In the data rows, 128 means zero.
Here are some points, each followed by its number:
[188 149 148 183 162 161 162 150 160 161 165 151 146 154 166 156 166 154
 150 161 150 154 152 158] 0
[142 154 156 154 149 148 149 148 153 146 143 164 142 160 159 153 179 156
 153 150 151 163 166 179] 1
[156 147 144 137 145 133 134 158 159 150 155 158 150 148 150 164 174 158
 150 153 151 149 159 161] 2
[154 158 194 169 161 173 159 148 155 162 148 154 171 152 165 151 160 152
 158 142 144 159 165 166] 3
[160 150 158 137 167 132 139 161 158 152 158 161 145 147 151 161 159 161
 149 155 154 159 153 162] 4
[147 148 157 150 149 159 157 151 158 156 147 155 162 157 150 157 161 155
 157 146 148 154 165 169] 5
[163 156 153 139 155 135 138 160 156 152 155 157 141 153 148 164 156 161
 156 153 167 158 154 158] 6
[145 163 193 171 164 170 167 148 158 174 149 155 179 155 164 152 175 146
 157 144 170 167 167 163] 7
[169 160 141 153 156 188 177 186 152 171 174 148 177 151 145 149 140 152
 161 179 139 154 155 141] 8
[143 155 154 154 150 154 151 155 154 147 148 162 146 159 158 154 175 160
 155 154 150 162 164 175] 9
[182 159 164 161 158 187 173 154 158 169 161 152 167 154 152 153 153 148
 158 162 246 161 157 150] 10
[161 149 139 139 141 147 142 173 163 154 155 161 146 152 150 165 159 162
 159 151 150 152 154 152] 11
[150 165 173 158 157 172 163 158 156 160 149 159 172 158 157 151 157 149
 159 148 198 156 166 160] 12
[146 151 158 148 147 159 152 154 156 150 143 162 164 160 160 153 160 151
 155 148 255 183 161 182] 13
[169 161 171 177 170 162 171 147 160 168 148 153 170 153 171 154 169 157
 154 145 152 162 163 170] 14
[208 149 165 178 161 151 171 150 168 163 165 153 142 153 160 153 153 150
 148 169 148 154 148 148] 15
[146 158 163 152 149 167 169 154 156 159 148 161 193 156 156 152 156 152
 158 146 182 157 161 163] 16
[208 148 159 176 160 150 171 150 168 161 165 153 142 153 159 153 152 151
 148 168 148 154 147 149] 17
[148 158 182 179 170 160 165 148 159 176 148 151 198 155 167 154 165 153
 156 145 168 165 158 168] 18
[138 156 136 163 160 223 166 205 151 168 206 151 160 149 154 176 134 161
 182 193 142 156 150 140] 19
[190 156 158 178 168 161 167 144 169 163 153 149 137 156 169 156 160 155
 149 160 153 156 150 159] 20
[147 149 156 143 153 144 143 151 154 144 153 172 137 152 149 154 166 150
 151 164 159 157 155 164] 21
[157 164 217 175 170 163 177 148 158 170 148 152 189 154 165 153 164 154
 157 142 169 159 159 167] 22
[150 152 156 155 148 148 145 147 156 142 146 164 153 168 152 156 180 152
 153 161 148 155 160 167] 23
[162 147 147 141 147 135 138 157 159 151 156 158 149 149 151 163 173 158
 149 154 151 149 158 160] 24
[181 153 151 180 165 159 175 150 159 162 161 148 144 156 166 157 154 161
 154 159 145 155 148 161] 25
[147 154 168 148 166 146 141 148 155 143 154 166 141 160 146 152 180 147
 151 163 167 151 153 159] 26
[150 149 143 137 141 148 149 167 159 147 147 158 157 157 149 161 158 160
 153 150 207 150 153 159] 27
[159 192 139 173 159 178 169 166 142 196 255 152 161 154 157 171 142 196
 167 188 139 151 147 138] 28
[222 148 175 184 163 144 163 149 162 159 166 151 158 160 160 156 153 158
 148 170 148 154 148 148] 29
[148 178 213 182 166 165 163 143 158 165 148 151 194 156 167 154 161 150
 156 147 153 159 160 167] 30
[192 146 150 184 163 158 163 147 161 160 153 150 146 155 166 155 169 155
 149 157 150 154 152 160] 31
[171 161 167 178 170 162 172 147 160 167 148 154 171 153 172 154 169 158
 154 145 151 162 164 170] 32
[152 152 148 136 146 132 140 152 157 147 149 161 159 149 149 160 159 158
 150 153 182 152 158 164] 33
[153 151 138 141 143 143 143 192 154 156 154 150 144 156 144 160 151 169
 161 159 156 152 154 147] 34
[216 148 168 174 165 154 182 154 165 153 165 151 141 154 156 151 159 145
 148 173 148 148 147 145] 35
[161 154 150 135 192 137 140 162 159 149 158 162 139 145 153 158 150 156
 151 153 143 152 153 160] 36
[154 159 190 168 166 167 162 150 156 163 147 153 169 152 167 148 163 150
 156 140 163 164 161 170] 37
[143 173 135 164 157 207 181 201 147 161 217 151 155 147 153 178 134 183
 181 195 138 152 150 139] 38
[186 157 160 178 167 162 166 144 168 163 152 149 142 155 168 156 160 155
 150 158 156 158 151 161] 39
[146 164 193 161 156 172 167 158 158 165 154 153 188 156 153 153 162 150
 156 152 134 164 166 154] 40
[142 175 135 167 158 214 185 203 146 163 224 150 155 147 154 180 132 184
 183 200 138 151 149 137] 41
New points follow, each followed by the number of its nearest point above.
[146 150 159 146 151 146 147 151 153 141 149 167 135 157 148 152 169 155
 152 159 151 151 155 164] ~ 21
[146 149 157 144 154 145 143 151 154 143 153 173 134 153 149 154 167 149
 151 165 157 158 155 164] ~ 21
[165 164 163 162 157 191 177 168 150 167 178 154 154 152 152 154 146 153
 163 169 142 150 153 144] ~ 8
[159 148 139 138 140 143 138 173 164 152 153 161 141 152 150 167 160 163
 159 149 149 152 154 153] ~ 11
[155 168 149 154 156 186 166 171 148 165 164 160 149 153 153 156 147 160
 162 167 143 155 153 144] ~ 8
[156 169 148 153 156 188 168 173 147 167 165 159 150 151 152 156 144 161
 163 168 138 156 153 143] ~ 8
[174 159 164 159 158 190 174 155 158 171 160 152 169 154 151 152 153 148
 159 161 255 162 159 151] ~ 10
[156 178 196 161 158 168 173 167 150 163 160 154 196 152 152 152 151 156
 159 159 146 158 155 146] ~ 40
[148 151 157 147 147 156 151 155 156 151 144 161 162 159 159 154 159 152
 155 148 255 180 160 180] ~ 13
[159 159 174 171 166 167 169 147 158 170 152 153 207 156 163 152 165 147
 157 143 156 152 158 158] ~ 18
[206 164 142 169 160 176 175 184 144 166 255 153 157 153 161 178 139 165
 161 189 141 152 150 140] ~ 28
[143 161 191 164 164 168 161 147 156 163 144 154 167 156 166 152 166 152
 158 139 225 154 172 186] ~ 12
[157 149 146 141 143 149 152 165 159 149 149 158 156 157 150 160 158 159
 153 152 202 150 153 158] ~ 27
[154 151 136 141 142 143 143 197 154 158 155 148 144 156 144 160 149 170
 162 159 153 152 153 146] ~ 34
[156 158 192 170 161 171 160 147 156 162 150 154 170 152 165 151 160 152
 157 144 144 159 164 164] ~ 3
[146 153 163 145 166 144 139 148 154 141 154 167 138 161 144 152 181 147
 150 166 170 151 153 159] ~ 26
[146 150 155 145 155 150 147 156 154 146 160 171 138 152 149 156 164 151
 153 168 156 158 154 162] ~ 21
[146 150 157 145 154 146 143 151 154 143 153 173 136 154 150 154 169 150
 152 164 158 157 155 164] ~ 21
[146 151 159 149 148 159 154 153 156 151 143 161 167 160 160 152 161 151
 155 147 255 183 163 182] ~ 13
[149 149 144 139 141 148 149 166 159 146 147 159 157 158 149 160 160 160
 153 151 202 150 154 160] ~ 27
